Each named turn below is shown by a few rows before and after it. Which turns, in which order, take the first row of each later pair to the second? The first pair is answered.
P:
[  5  -6  11   7   2   9   0   8   5  21   4 -12   3  -6  -6   0  13  10
  15  16  -3   9  -1]  ->  [  3  -5   7   3   5  11  -3   9   2  20   0  -9   2 -13  -4   0   9   8
  20  19  -1   6  -2]
[-10  -4  -8 -14   8  -2   6   0 -17   3 -13   6  -6   0  -7   1 -10  -6
  14  -5  -7 -22  -7]  ->  [-14 -10   1 -16   1  -5  12  -5  -9   3  -9   0  -7  10  -8   2 -10  -2
   5 -10  -9 -26   1]
[ -7   8   1 -12  15   9  -5 -10  -8 -10 -13   3  -5 -14   2   0   3 -17
  -2  -8 -15 -11  -7]  ->  [ -9   3   7 -12   9   6   0 -15  -2  -9 -10  -2  -6  -7  -1  -1   1 -15
  -8 -11 -17 -15   0]
Q:
[ -5  18   4  11 -19  -5  17 -13  19   6  11 -15  -9   9  -6   1   0  19
 -17 -27 -10   6   9]  ->  [-10  26  -2   0  -7   0  18 -22  15   7  11 -16  -9  -3   0  -6 -11  21
 -15 -17  -9   3  14]
[ -3  19 -12   1   6  -7  -5   5   3  -6  -5  11   0 -14  13  -5  -9  -8
   6  12  11  -3  -3]  ->  [ -8  12 -11   3   6  -6  -3   8  -1 -12 -10  14   0  -7   8   0  -8 -15
   4   8  10  -8  -9]
[ -6  -6 -10   0  17  28  16  -8 -11  -3  -1  11   7  16  -6   0   1   8
  10  -2  -3  14  -4]  ->  [ -2 -10  -4   9   9  23  14   0  -9  -2   0  10   5  23  -9   5   7   6
   8  -9  -4  18  -7]
R:
[  6 -11  -8 -14  19   2   5   2  -3 -20   0   1 -11  11   9  -9  11  -8
   8 -14   4   0 -18]  ->  [  2 -13  -5 -17  17   2  11  -3   1 -19   4  -4 -11  14  10 -10  10  -5
   1 -18   3  -3 -15]
[  6  12  -5  13 -13   6  -5   4  -1  10   9  -6  -1  -8   4  -1   8  12
  -3   6   4  23   2]  ->  [  6   9  -1  15 -15   7  -2   7   0  10   8  -6   0  -1   1   1  12  10
  -4   2   4  23   1]
[ -3  -3   7  -6  -2  -7  -3  -9   4   0  -1  -7  -3   0  -1  -9  -6  -2
  -6  -1  -3 -13   8]  ->  [ -1   4   0  -5   2  -7 -11  -3   1   0  -4  -2  -2 -10   1 -11  -8  -7
   2   5   0 -11   3]
[  6  -9  -7  -7   8  -2 -15   7   0   0 -10  19  11 -13  11  -4  -4  -1
  -2   4  18  14 -12]  ->  [  6 -19   2   1   0  -1  -8  10   1  -4 -10  17  12   4   3   5   6  -4
  -8  -9  15  16 -17]
D:
[  1   6 -14  -6  19  11   0  -5  -8  -6  -4   8   6  -3  -1   0   0  -4
   7   3   8   2  -7]  ->  [ 10   9 -12  -1  10   1 -16   4  -2  -1  -5   4  -1 -13   0  -2   4  -3
  11   5  10   4  -7]
[ -1  17  -2 -15  -3  11   5 -15   7   8  10  -7  -4 -16   5 -15   0  12
 -11  14  -8  -6  12]  ->  [  1  18   0 -13  -7   7  -1 -12   8   9   9  -9  -7 -18   4 -16  -1  10
  -9  14  -7  -9  12]
[ 13 -16   6  -9  14  -7   2  -6  11 -12 -19  13  14  15   5  15  -5 -12
  -4  -8   1  -5  -7]  ->  [ 20  -6   0  -4  21   5   4  -1   8  -7 -14  19  19   8   7  13   4  -5
   0  -3   5  16  -9]
[ -2   9  -1 -18  12   9  17 -16   9   3   3   7  -3  -3   3 -10  -2   4
  -4  -3  -8 -10  15]  ->  [  8  18  -6 -10   9   7   7  -8  10   9   6  10  -4 -14   6 -13   5  10
   3   1  -3   7  13]

Each pair is two turns apart.
[-11 -15  11  -4  -5  -3  23 -11   7 -11  -3 -12   5  30 -16   9   3  -4
 -13 -17  -5 -10  -4]  ->  [ -6   9   1 -18  -7  -8   9 -24  17   5   9 -25   4  -3   3 -15  -7  19
 -12   1   0  -5  20] => Q, R
[  1 -15  -2   6  -2 -14 -20  19  -3  -2 -17   9  -7   3  -4  15   3 -13
   6 -13  -4 -14 -26]  ->  [ 12   4  -3   4 -13 -16 -31  13  12  15   4  -5  -7 -19  14  -4   5  11
   4  -3  -1   1  -2] => Q, Q
[ -1   7  -5  -5  14  10   2  11 -13  -4 -16  16  -2  -9  -5   9 -10  -5
   8   4  -3   2 -16]  ->  [ 13   2   8  13  -8   2  -6  22  -3   3  -6   8  -5  -3  -6  12   8   2
   6  -6  -3  17 -13] => Q, Q
[ -8  -4   3  -3   1   1   0  -3  11  -2   1   0   4   6  -4  -9  -2   2
 -12  -4  -2  -3  11]  ->  [ -7   1   0  -4   2   1  -5  -3  11  -1   3  -1   2   1   0 -11  -3   3
  -7  -1  -2  -3  10] => R, P
[  1  -6   4  -4  -3  -9  -5  -5   3   3  12   3 -14   0   1   7  -3  -3
  -5  -3 -10 -13  12]  ->  [ 4  4 -3 -2  8  6  2 -4 -3  8 17 12 -8 -1  6  7  4  4 -2 -1 -6  9 11] => D, D
[-16  -4   2 -10   0  -3   3  -4   2   9   1   0   0  17 -10   1 -13 -12
 -10  21  -6 -12  10]  ->  [  0   9  -6   1   0   0 -10  10   3  21   9   2  -1   1  -4  -1  -1  -4
   0  29   0  15   9] => D, D
[ 16  -3   3  14 -17 -12 -24  16   6   6  -4   1  -9 -12  -4  -2   6  -3
   9   2   5   3  -8]  ->  [  4  -9  21   2 -25 -13  -5  -3  16   4   8 -15  -7   4  -4  -6   1  10
 -11  -7  -1  -6  11] => R, R
[  5   4 -10   5   9   9  -3   6 -11   4  -8  13  -1  -1  -3   4   2  -8
  12   3  -1  12 -17]  ->  [  0  -8   9  10  -3   7   9   2   1   4  -1   4   0  18  -8   9  10  -3
  -4 -13  -5  10  -9] => Q, R
[ 12  -1   9   2 -13  -4 -13  12  -3   7   0  -6  -1 -15   0   1   6  -5
  13   4   6  -6 -18]  ->  [  4  -9  22  -5 -19  -3   4  -2   9   7  10 -18   1  -2  -2   0   5   2
  -4  -4   0 -12  -3] => R, R
[ -9   2  -4 -19   2  -6  -9  -7   0  -5  -6  -5  -4  -7  -4  -4 -16  -8
   0   7  -1  -6  -4]  ->  [ -8  -8   7 -11  -4  -7  -2  -2   4  -9  -8  -5  -5  11 -10   4  -8 -12
  -6  -6  -5  -8  -9] => Q, P
[  2 -11  16   0 -16 -20  -9   1   5  -2  -1 -15  -8   1  -8   7   8  -1
  -6  -7   2 -15   1]  ->  [-11  -8  12 -13   1  -3  14 -19   0  -7   3 -14  -2   6  -6   3  -2   6
 -15  -4   0 -14   9] => Q, D
